A single turn carries every row of the set below to another of its rows. Some are shown first; where does it send the rows asked next?
Q_271: [  7 -14  21 -28  -4 -34 -20 -62  -9 -52  22  10 -40 -44  -4  31  13]
Q_987: [ 20  65 -43  -9 -39 -33  17 -21   6 -29   0 -13  10  22  26  64  -9]
Q_186: [ -9  13 -10  49 -27  44   2  58  -8  25 -21  -9  16  55   4  25 -23]
Q_350: [-21 -52  43   7  12  17   2 -17 -10  58  17  10  -7 -29 -55 -23  17]
Q_296: [ 41 -32 -35  26 -60  45  -1 -20  -2 -34  34  50 -33  -6 -42 -23   4]
Q_751: [-11  34   1  13 -31 -11  11 -10  20  47  53  33 -61  17  19 -45 -17]
Q_61: [  3  62  -8 -23  69  32  15  21  35   1   5  16 -51 -10  29   4  16]
Q_320: [ 28  -1 -52  11  67  39  27 -23 -25 -52  -1  15  20 -12 -22 -25  -2]
Q_67: [-10 -25  28 -35 -19 -21   8 -70 -25 -50  15  12 -27 -28 -15  27  -3]
Q_374: [-41 -59  33  21  22  23 -11  -2 -11  54  11  17 -12 -38 -33 -24  17]
Q_638: [-11 -18  41 -40   0 -33   5 -61  -2 -45  13   3 -25 -42 -10  32   6]
Q_848: [ 16 -26 -23  33 -63  37   2  -4   3 -44  42  68 -15  -9 -40 -17  -9]
Q_930: [ -2 -22  23 -33 -10 -21  -5 -61  -3 -52  11  -7 -48 -41  -9  37   4]
Q_506: [ -5  12   1  53 -11  36   9  63  -4  53 -23  -6  23  37  -4   8 -10]
Q_236: [ -3  16   2  51  11  30   4  81  -5  28 -12   0   6  53  22  23 -17]
Q_89: [ 25 -10 -63  20  62  53  35 -26  -5 -51  19   7   8 -15  -9  -8   9]
Q_140: [ 27  64 -59   2 -28 -22  19 -21  -3 -19  24 -15  11  30  18  63   3]
Q_954: [  3  49  -6  12 -24  -8 -18 -10  19  40  41  41 -69  22   7 -53   6]
Q_142: [  9  53  10 -38  55  45  25  21  18  -7 -16  14 -52  -5  32  -8  -2]
Q_273: [ 35  69 -64  -6 -29 -15  17 -17  -5 -32   6  -8   2  32  20  56   9]
Q_944: [-10  -4  15 -44 -19 -37   9 -67   5 -52  15  -8 -13 -48 -27  40  -4]
Q_46: [-23  25  -4  54   1  59 -13  59  -7  28 -20  -5 -20  55  -8   5 -12]
Q_672: [-54 -60  59  17   3  23   2 -14 -24  29   3  -7 -10 -27 -30 -23   9]
Q_92: [-15  49   4  26 -14 -11  -9  -5   4  39  44  28 -69   5   7 -48 -36]
Q_982: [-39 -52  39   7  17  18  -7  -4 -17  53 -10   3  -2 -28 -39 -33  16]
Q_321: [ 11 -17  29 -15 -18 -21  -8 -75  14 -59  18  11 -25 -39   8  34   6]
Q_724: [-46 -42  50  15  -4   3  11  19 -31  46   0  22 -13 -17 -44 -25  17]
Q_474: [ 34 -21 -44   7  51  34  40 -26 -20 -60   5  12  35   8   3 -32  17]
Q_529: [ 13  63 -75   3 -24 -15  22  -2   0 -23  -7  -9  22  18  25  48   4]
Q_218: [ 40 -13  -9  17 -62  39  11  -3  -8 -35  56  53 -11 -21 -43 -18  -5]
Q_228: [ -7   9 -17  52   4  64   3  54   0  34 -14   8  -3  66   5  18 -13]
Q_442: [ -6  12   6  52  -8  57  -2  60   2  29 -22   7  18  61   6  22  -2]
Q_935: [ 28  49 -58 -13 -18 -15  21 -14  -7 -22   8  -2  19  21  24  69 -23]
Q_226: [-10  43 -10 -36  56  39  44  26  29   2 -32  23 -49  -9  29  -3 -11]
Q_807: [-36 -59  43  13  16  25   3   6 -21  41   4  -3  13 -21 -53 -14  10]
Q_804: [ 27  59 -40   8 -22 -17   4  -3   7 -34  -5 -22   8  39  16  66 -27]

Q_236 moves to Q_935
Q_350 moves to Q_46
Q_807 moves to Q_186
Now these:
Q_930 moves to Q_982
Q_92 moves to Q_226
Q_506 moves to Q_804
Q_320 moves to Q_848
Q_954 moves to Q_61
Q_271 moves to Q_374

A single turn carries every row of the set below to another of its rows. Some are shown first; where does it send the rows asked next?
Q_841: [ 28  35  30 -90  -2 -28 -64   2 -29 -22  36 -27  15   2  67  74 -33 -17
  40  77  19]
Q_84: [  5  -4 -13 -65 -10 -10 -83  16 -77 -38   5 -49  -7  12  41  82  -1  41
  71  83  52]
Q_315: [ 50   7 -25  -1  20  21 -69 -78  -3 -40 -26  14 -77  75 -66  62  20 -11
  11  70   6]
Q_268: [   7   26  -27  -66   -8  -28 -105  -24  -50  -55   -1    0  -10   62
   54   61  -64   46   58   98    2]
Q_332: [  3 -10 -36 -12  94 -21   3  -7 -63 -53   5 -26   5 -24   1  46  31 -15
 -17  87   4]
Q_940: [ 35  -8 -43 -19  71 -19 -19 -63   5 -65 -18  12 -64  68   1  28 -23  39
  -1  92 -55]
Q_917: [ 17 -18   4 -23  64  13   6 -70 -18 -48 -35   8 -38  65 -34  44  -9  42
  15 109 -55]
Q_572: [ 39  -5 -12 -28 108 -15 -73 -44 -29 -66 -46  17  -7  11  10  63 -31 -20
 -18  62 -46]
Q_683: [ 56  24   9 -63 -34  -1 -65 -25 -35 -31  19 -24 -36  67  24 102 -20  57
  77  79  19]
Q_723: [-36 -31  -6  10  58  20 -46 -84 -26 -46 -26 -23 -20  10 -25  64  83  22
  34 105  29]
Q_993: [ -3 -12  -5 -16  94 -11 -76 -56 -13 -56 -85  14   7   4  12  35 -14 -20
   6  81 -39]
Q_770: [   2    5    5  -83   19  -25 -110  -36  -44  -43   30  -13   -1   58
   69   63  -56   40   50  110    6]
Q_605: [-17  -2 -16  -5  66  19 -58 -90 -42 -48  -6 -26 -22 -18 -13  90  91  -6
  18  75  33]
Q_645: [ 19 -27  -8 -25  98 -33 -64 -19   1 -64 -49  11 -20 -10  27  70  -4  -1
 -10  55 -29]
Q_411: [ 20 -16 -12   1  73 -11  13  -7 -24 -30 -26 -32  14 -16 -16  30  40 -31
  13  89   7]
Q_345: [  15   46   -5  -78  -20    3 -106  -68  -40  -27   30  -39  -24   45
   47   59   -1  -11   69   99   50]
Q_519: [-32  10 -22 -14  24  13 -37 -84 -20 -42 -13 -17 -67  -2 -27  78  94   5
  19  82  30]
Q_58: [ 70  16  25 -79  -4   2 -70 -28 -31 -22  46 -39 -28  83  30  69 -31  37
  67  91  26]
Q_428: [ 39  46  -5 -73  -3 -42 -58   3 -35 -29  -3 -33   5   8  78  75 -36  13
  58  60  12]
Q_706: [ 11  55 -32 -42 -40 -21 -97 -43 -34 -29  30 -38 -12  35  42  70   9  17
  75  87  59]
Q_287: [-13 -14 -37  -2  56 -21 -14  18 -41 -48   0 -14 -13 -33 -22  52  38 -19
 -15  83  30]
Q_163: [ 51  21 -24   5  26  22 -53 -88 -34 -41  23   5 -39  64 -78  67  39 -12
   0  86  16]
Q_429: [  33   12  -22  -32   76   10  -24 -110  -21  -63   -8   11  -59   72
  -14   53  -11   40    2   96  -62]
Q_425: [ -9   3   7 -94  -2  11 -70   1 -84 -32  34 -49 -20  20  32  74  -7  23
  63 100  51]
Q_711: [ 38  15   6  27  20  11 -52 -86  12 -30 -13  20 -16  61 -68  61  25 -26
  16  90   0]

Q_605 moves to Q_429
Q_723 moves to Q_917
Q_519 moves to Q_940
Now these:
Q_770 moves to Q_425
Q_706 moves to Q_268

